A single turn carries every row of the set below to another of its rows. Some are shown first; where does it send the rows asked next?
donu: [-181,  111,  -54,   29, -163, -149,   30, -151,  -65,  133,  142,  -50,
  188, -189,  -18,  -72, -175]
meni: [ 130, -168, -232,  -21,  -92,  112, -208,  109,   30,   26, -307,   83,
    6,   88,  -20,  -20,  -33]
Vebe: [  32,  180,   24,  -50,    6,  -41,  200,  -85,   85,  208, -158, -108,
   89,   49,   57,  115,   72]
tifik: [-181,   86,  -42,   56, -127, -220,   85, -150,  -20,   12,  107,  -54,
  151, -117,  -80,  -56, -127]
Kesol: [ 147, -121, -235,    1, -129,  105, -241,   88,   -5,   15, -310,  130,
    8,   63,  -39,  -19,  -18]
Kub: [-170,  126,  -34,   71, -142, -234,   30, -164,  -47,  -11,  111,   11,
  130, -141, -125,  -41, -102]
Ziv: [ 115, -167, -243,  -48,  -90,  141, -203,   99,   27,   85, -302,   54,
   26,   81,   28,  -42,  -73]
ren: [-155,  152,  -49,   42, -202, -163,  -20, -181,  -92,  102,  143,   18,
  176, -204,  -70,  -77, -128]
ter: [ 123, -113, -254,  -42, -152,  163, -272,   90,  -17,  109, -281,   95,
   43,   26,   17,  -35,  -58]
sokep: [  42, -124, -329, -113,  -17,   50, -179,   82,  124,   80, -180,  137,
   25,   66,  -79, -108, -122]
Mokel: [ 126, -146, -245,  -56, -115,  177, -238,   99,    7,  124, -291,   75,
   56,   36,   41,  -48,  -78]
kabil: [ 158,    3, -108,  -11, -111,  214, -102,  -13,   26,  143,  157, -112,
  298,   -8,  100,  265,  -91]
dat: [  28,  222,   45,  393, -100, -120,  -69,  -53,    6,  -56,  -14,  -70,
  102,  -94,  -44,   26, -102]
Fini: [ 191,   62,  -97,   88, -136,   62, -113,  -31,   44,  -94,  102,   27,
  170,   46,  -76,  353,   66]
Biko: [  95,  353,  -16,  -18, -184,   -4,  -17, -144,  -47,  267, -143,   89,
   89,  -98,    0,  117,  133]
pabud: [  44,  235,   20,  -15,  -45,  -98,  154, -116,   69,  114, -202,  -29,
   48,   49,  -26,  152,  158]
tik: [  89,  325,   -6,   16, -144,  -79,   46, -138,   -4,  132, -190,   77,
   44,  -23,  -60,  152,  191]
Kon: [-157,  162,  -38,   80, -207, -202,  -20, -185,  -92,   29,  127,   37,
  151, -191, -107,  -41,  -88]
torop: [ 185,   99, -127,   26, -209,  192, -196,  -48,  -36,  131,  155,    6,
  275,  -53,   59,  279,  -40]
peduk: [  65,  -68, -338,  -63,  -80,   43, -251,   65,   79,   44, -178,  230,
   12,   22, -124, -103,  -56]
lamo: [-186,   78,  -40,   20, -123, -178,   76, -141,  -40,   83,  123,  -79,
  181, -143,  -28,  -71, -169]
budi: [  57, -102, -327,  -78,  -40,   31, -203,   77,  108,   29, -186,  180,
    2,   50, -108,  -94,  -78]
tiref: [ 146,  -53, -108,   16,  -51,  148,    3,   11,   94,   45,  137, -157,
  258,   70,   70,  280,  -67]
Taki: [ 226,  120, -121,   75, -204,  128, -201,  -58,  -23,    7,  144,   57,
  225,  -35,  -53,  326,   39]
kufod: [   2,  160,   59,  358,  -16, -109,    2,  -35,   63,  -33,   -2, -161,
  128,  -48,    3,    5, -151]
gafen: [175,  -4, -89,  54, -60,  78,  -5, -10,  96, -88, 114, -90, 189,  90, -25,
 330,  12]
fabir: [  42,  -85, -343, -109,  -71,   84, -264,   82,   71,  160, -150,  182,
   60,   -8,  -42, -121, -127]
tam: [  66,  -43, -353,  -85,  -95,   73, -285,   67,   59,  123, -164,  215,
   36,    3,  -88, -109,  -88]
Nofu: [  30, -123, -341, -104,  -23,   80, -205,   80,  108,  134, -165,  132,
   57,   33,  -39, -126, -131]
Nev: [   7,  184,   39,  300,  -87,    7,  -74,  -37,   -9,  170,   34, -164,
  207, -148,  114,  -47, -227]
Sura: [  24,  218,   12,  -95,  -58,   37,  122,  -99,   29,  350, -129,  -95,
  130,  -31,  139,   77,   13]
Zafu: [ 149, -103, -240,  -16, -148,  141, -289,   73,  -22,   77, -297,  143,
   22,   21,  -20,  -25,  -24]
nitan: [  39,  257,   28,  332, -149,    1, -144,  -71,  -51,  136,   42,  -68,
  193, -192,   69,  -22, -173]
teko: [ -10,  145,   46,  312,  -23,  -49,   17,  -23,   50,   79,    6, -199,
  175,  -92,  101,  -45, -211]
Kig: [  64,  303,  -16,  -77, -146,   65,   24, -147,  -37,  363, -124,    0,
  154,  -87,   96,   77,   53]
nofim: [  40,  283,   31,  382, -156,  -86, -159,  -71,  -35,   26,   14,  -22,
  140, -163,  -11,   17, -106]

Taki -> Fini
Nev -> nitan
And these:
fabir -> tam
Kig -> Biko
Kesol -> meni
tifik -> lamo

